One vector is turned by the same rotation once a step. Each row is the vector after some number of steps, and that number follows the row.
The counts run from 0 to 220.
[156 157 107 120  86 139 112 120 143 152  98  75 107 179 149  88 138  92
 123 114 127 161  85  86 124 157 108 120 140 104 142 141 160 132 157 125
 136 165 132 101  82  80 154 157 141]	102
[126 118 134 117  80 107  92 144 143 118 120  62 103 137 137 134 145 126
  89 142 128 179 129 110 144 173 119 158 148 108 113 151 137 126 158 147
 151 127 124  61 109  81 158 141 143]	59
[165 141 129 115 105 124 116 121 183 147 117  75 106 163 124 109 149  97
 116 141 141 174 110 109 112 146 134 112 151  73 142 143 128 104 163 161
 141 157 115  88  97  75 128 161 128]	46
[149 112 167  89 129 126  60 135 145 154  96 103  91 167 126 132 160 133
  98 143 121 150 113 112 137 162 122 159 141 106 121 157 123 123 185 135
 153 116 112 121  70 103 164 121 154]	218
[140 141 109 120 117 149 128 130 145 135  85  96 101 201 142 165 182 117
 117 140 123 169 108 114 126 142 120 125 150  94 141 158 155 146 143 157
 148 155 152 123  89 104 171 142 108]	90
[161 111 118  85 100 129  90 136 149  95 101 139 113 138 140 141 176 145
 120 128 137 139  85  91 151 133 127 176 151  92 113 124 160  88 147 142
 110 155 115  98  98  89 167 163 122]	167
[148 143 101 110  75 157  96 120  93  96 100 105 111 153 155 109 128 133
 117 108 124 157 107 102 150 134 110 168 121 112 132 144 139 118 139 144
 148 131 120  90  85  76 193 138 131]	11
[141 149 134  94  94 137  98 105 116 107 114 109 122 169 149 134 145 142
  99 125 161 192 125 125 117 120 135 148 123  66 157 146 129 112 144 182
 139 141 129  79  85  77 141 154 116]	140
[132 135 121 104 139 115 131 126 120 131 101 110 101 148 144 158 188 179
  94 125 127 147 132 108 138 140 106 157 180 130 138 133 157 137 144 166
 140 154 126  82  81  99 177 132  79]	79
[153 151 121 111 104 113 125 113 165 129 123  68 108 159 127 102 145 115
 114 138 148 170 118 112 117 133 138 118 150  80 134 139 138  89 151 162
 146 157 126  70  96  66 139 179 136]	47
[127 134 124 105 111 125 117 120 169 121 120  93 114 153 112 114 136 122
 129 124 148 172 119  81 139 196 123 153 154  68 152 130 126  88 164 153
 144 148 103  92 115  74 117 158 107]	150
[158 140 134  78 129 145  73  87 142 126 116 143 123 162 136 117 150 130
 110 113 168 158 114 117 127 133 126 144 136  67 137 149 123  79 176 149
 132 147 107 115  74  85 150 138 119]	38
[169 147 125 127  75 155  97 126 130 122  82 109 110 168 153 119 148 112
 127 121 140 173  86  84 146 126 104 169 119  96 146 122 143 147 138 156
 136 147 128  90  96  78 166 118 155]	9
[125 129 101 118 131 132 116 104 135 124  96  78 105 153 128  79 148 135
 110 109 125 141 134  91 156 173 108 163 140 130 117 153 172  97 168 108
 141 156 116  99  80  91 181 135 117]	105
[153  83 132 114 120 113 100 147 161 103  83  86 102 130 152 139 173 132
 110 145 119 155 104  94 171 148 133 187 151  90 118 162 137 101 135 163
 114 138 121  99  97 120 169 139 113]	62
[119 142 141 114 140 102 123 110 127 137  83  57 110 190 152 101 147 156
 108 129 126 134 139 105 139 148 102 146 163 119 128 142 167 112 160 133
 166 138 121  87  77  99 166 141 128]	208
[130 144  89 112 111 129 119 106 124 121 105  68 103 160 139  71 144 128
 107 115 131 149 121 102 145 153 112 146 140 132 116 149 179  96 157 116
 144 157 129  97  76  80 183 156 122]	104
[174 159  89 113  79 139 137 141 135 141 134 101  97 146 109 145 157 140
 113 132 121 146  95 117 122 136 118 146 164 107 126 132 151 118 153 138
 144 156 106  67  88  74 166 167 126]	177
[170 117 130 112  95 139  91 118 126 113  77 117 116 140 144  84 146 127
 129 113 126 159 117  95 143 110 127 182 118 115 108 115 173 101 169 152
 113 139  99  99  81  91 175 138 135]	111
[147 139  95 109 115 158 144 118 144 111  86 102 115 192 148 147 185 122
 123 127 123 170 107 117 126 128 126 129 149  96 140 148 169 122 145 165
 140 167 145 125  85 101 172 158  95]	91
[135 127 129 113 130 168 111  94 137 141  80 108 108 175 151 115 129 133
 133 105 126 151 146  90 156 189  98 164 149  95 119 140 123 126 176 159
 149 130 101 118  94  96 168 102  96]	199
[140 118 148 112 161 100  89  92 173 137 103  91  91 138 147 108 152 131
 108 119 162 164 130  85 151 179 115 141 159  94 123 149 112 118 149 163
 126 153 133  84  96  84 149 114 123]	51
[141 122 108  97  96 126  99 126 117 113 122 122 103 147 150 169 166 158
 108 128 106 142 122 113 146 146  89 131 179 120 102 135 130 142 158 154
 155 132 120  86 100  68 196 138 122]	171
[153 122 144 114 155 128 110 128 144 134  90  99 106 139 128 127 190 139
 100 139 142 186 149 123 128 129 153 172 138  96 146 156 135 105 163 184
 132 142 106 103  71 117 156 114  82]	136
[149 122 130 107 108 127  96 134 116 115  86  82 101 160 159 120 150 142
 102 136  96 132 127 124 150 129 111 150 147 116 104 171 134 111 158 139
 161 116 114 104  61 103 204 131 146]	116
[166 133 116  99  83 144 128 125 132 142  75  70 116 164 162  87 122 120
 140 115 106 151 117 111 116 127 132 143 140 110 126 143 161 113 172 161
 124 138  92 111  72 106 166 164  99]	203
[174 141 161 113 137 122  91 123 141 173  97 103  92 152 133 134 145 151
 115 136 128 131 128 107 133 133 106 146 162  96 146 139  94 142 151 177
 151 137  98  80  60  91 159 102 139]	126
[144 129  98 105  94 157  91 116  95  98 102 103 105 147 152 107 129 140
 113 107 114 150 108 102 163 153 107 177 125 114 123 161 132 111 155 134
 149 130 103 110  73  80 199 132 124]	12
[117 142 133 104 117 107 114 114 161 121 110  78 105 161 118 116 134 138
 129 131 151 173 131  83 144 188 114 139 158  70 145 124 122 108 153 159
 155 144 113  77 117  69 132 156 118]	151
[146 114 109 112  97 125 134 129 153 102  99  70 126 152 154 109 158 109
 114 135 117 185 119 118 119 130 140 113 155  81 145 154 130 105 163 180
 139 145 110 120  98  96 155 163  72]	147
[191 118 142 132 110 143 102 133 165 134  89 102 119 154 132 113 168 121
 104 146 112 140  89 103 155 117 102 157 158  86 136 145 122  93 174 136
 157 139  90 127  82 111 162 114 135]	119
[151 153 115  98  72 146 103 136 104 142 119 128 116 168 137 157 165 145
 109 118 137 187 111 122 101 135 116 143 142 109 144 117 168 151 176 160
 130 151 119  81  94  69 146 153 103]	84
[152 109 122  98 144 135 105 117 158 128 104  88 105 146 138 112 154 113
 120 128 113 165 141 127 117 149 145 110 158 103 114 177 111 106 182 183
 134 136 105 126  79  96 179 140  89]	43
[146 122 125 130 107 154  93 135 131 128  86  91 103 161 140 119 142 122
 119 128 103 147 105  89 168 176  89 169 149 101 131 166 113 133 156 137
 166 129 100 130  80 101 183 100 119]	14
[178 142  90 112  99 158 112 106 117 137 110 132 122 127 150 127 169 138
 103  99 134 170 112 105 126 116 119 155 137 122 134 140 157 132 162 165
 101 172 119 100  78  91 167 125  83]	185
[143 110 151 108 158 114 106 109 143 133  59  88 115 163 153  86 171 153
 113 122 121 142 135  94 145 131 113 155 161 123 123 132 169  95 170 150
 132 143 112 116  74 116 164 127 103]	210
[163 150 118 139  88 169 124 108 144 135  80 104 125 185 143 136 156 111
 121 126 146 165  96 103 145 145 111 165 137  66 153 146 152 122 140 147
 139 162 137 111  88 113 139 122 126]	194
[142 135 100 116 114 161 131 135 119 134  79  85  94 159 139 142 167 124
 115 124 121 168 133 124 138 157 146 172 127 112 120 179 160 132 161 161
 122 144 122 107  68 125 193 124  91]	191
[144 165 126 111  84 120 101 135 101 126 115 103 135 168 131 104 163 142
  82 125 135 155 124 132 105 110 110 128 147 108 147 147 162 112 183 133
 155 136  83  86  64  90 156 143 101]	29
